Look-ups in named tables: a row name and a column name give one cell, copied from the table.

Rasevim.tsv
	Gorolo	Vak	Vekaza
Lel	135	39	82
Vevu	81	79	109
Von	160	123	98
Fatuv	92	138	16
Gud	99	157	35
Sakelos	20	73	54
Melenef	40	100	108
Pufa	101	10	179
Tofo	127	88	57
Sori	130	112	115
Toso	83	125	52
Lukenop	55	210	90

What is the Gorolo of Toso in Rasevim? 83
What is the Vekaza of Tofo in Rasevim? 57
What is the Vak of Tofo in Rasevim? 88
What is the Vak of Gud in Rasevim? 157
What is the Vekaza of Fatuv in Rasevim? 16
What is the Vekaza of Von in Rasevim? 98
What is the Vekaza of Sori in Rasevim? 115
What is the Gorolo of Lukenop in Rasevim? 55
What is the Vekaza of Melenef in Rasevim? 108
What is the Vekaza of Toso in Rasevim? 52

Noz =
|  | Sinobo | Zaga | Dunefev | Zed |
|---|---|---|---|---|
| Tesume | 1657 | 1881 | 2011 | 1906 |
| Fozov | 1170 | 1434 | 1585 | 1470 |
| Bebota | 7558 | 1380 | -2226 | -137 |
| Givek | 1674 | 1893 | 2020 | 1917 |
| Gupu | 1706 | 1877 | 1976 | 1891 |
| Rumuf | -6221 | -1598 | 1102 | -461 |

Zaga of Rumuf is -1598
Sinobo of Bebota is 7558
Sinobo of Tesume is 1657
Zaga of Gupu is 1877
Sinobo of Fozov is 1170
Zed of Fozov is 1470
Dunefev of Givek is 2020
Sinobo of Gupu is 1706
Zed of Rumuf is -461
Zaga of Fozov is 1434
Dunefev of Tesume is 2011
Zed of Tesume is 1906

Bogemom:
|  | Tute | Tir | Potumeb | Koraruz | Mivavek | Neb | Liguf |
|---|---|---|---|---|---|---|---|
| Bak | 6036 | 4576 | 4504 | 4108 | 4092 | 3294 | 4979 |
| Latob | 3125 | 4409 | 4547 | 4296 | 3998 | 6071 | 3213 |
| Gaf | 2855 | 3966 | 3717 | 2907 | 4016 | 7941 | 5077 |
| Dov | 2832 | 5088 | 6214 | 4857 | 4114 | 5173 | 2740 |
| Sepepiz | 3495 | 3858 | 4514 | 5253 | 3693 | 5039 | 4496 |
| Bupel | 3090 | 3270 | 5970 | 4278 | 4332 | 1554 | 4734 |
| Tiz | 3759 | 3856 | 4939 | 2704 | 4279 | 2673 | 4405 |
| Zavori | 3240 | 3796 | 4306 | 4636 | 4475 | 4284 | 3667 |
| Nagel | 2441 | 3832 | 4414 | 3472 | 4391 | 3271 | 4413 |
| Zot | 6180 | 3345 | 3445 | 3309 | 4387 | 9271 | 2887 |
| Zivunof | 5641 | 2822 | 4766 | 6497 | 4142 | 4191 | 4751 |

Koraruz of Sepepiz is 5253
Mivavek of Latob is 3998
Tute of Tiz is 3759
Tute of Latob is 3125
Tute of Gaf is 2855
Tir of Zot is 3345
Mivavek of Zavori is 4475
Potumeb of Dov is 6214
Tute of Dov is 2832
Koraruz of Bupel is 4278
Neb of Sepepiz is 5039
Liguf of Zot is 2887
Liguf of Zivunof is 4751
Neb of Bupel is 1554

Sumana.csv
,Beba,Fupi,Pidir
Gufatom,237,139,645
Zaporo,950,931,834
Zonimap,617,792,353
Det,586,626,335
Nage,333,685,217
Talobi,550,604,434

Pidir of Talobi = 434
Fupi of Talobi = 604
Fupi of Zaporo = 931
Beba of Det = 586
Beba of Nage = 333
Pidir of Zonimap = 353
Fupi of Det = 626
Beba of Gufatom = 237
Which row has the largest Beba? Zaporo

Kedavep.tsv
	Rutubo	Tufumip	Lesap
Dolu	116	100	96
Garibo	103	104	89
Relo	109	105	89
Mot	100	102	93
Rerit	96	204	25
Minag	127	69	74
Ful	88	116	88
Madiban	93	127	85
Gusun	79	98	92
Fof	98	85	88

Madiban, Rutubo -> 93
Garibo, Rutubo -> 103
Dolu, Tufumip -> 100
Minag, Rutubo -> 127
Relo, Tufumip -> 105
Minag, Lesap -> 74
Dolu, Lesap -> 96
Ful, Lesap -> 88
Fof, Tufumip -> 85
Ful, Rutubo -> 88
Rerit, Lesap -> 25
Mot, Lesap -> 93

Piz
         Dor  Rog  Teveba  Rov
Kuz       39  120     117  252
Dililis  184  108     108   22
Lon      143  108     108   24
Kanobo    25  114     112  166
Geza      68  110     110   40
Lofik     34  119     116  221
Mavokiz   62  109     108   43
Finar     26  117     114  172
Mifiv     37  111     110   65
Nilekun   22  113     111  106
Rof       22  116     114  137
Nakuned   23  117     115  146

Teveba of Mavokiz is 108
Rov of Rof is 137
Rog of Lon is 108
Dor of Lon is 143
Rov of Kuz is 252
Rov of Lofik is 221
Rov of Mavokiz is 43
Dor of Lofik is 34
Rog of Finar is 117
Rog of Nilekun is 113
Dor of Kuz is 39
Teveba of Lon is 108
Teveba of Dililis is 108
Teveba of Rof is 114
Dor of Nilekun is 22
Rog of Nakuned is 117
Rov of Dililis is 22

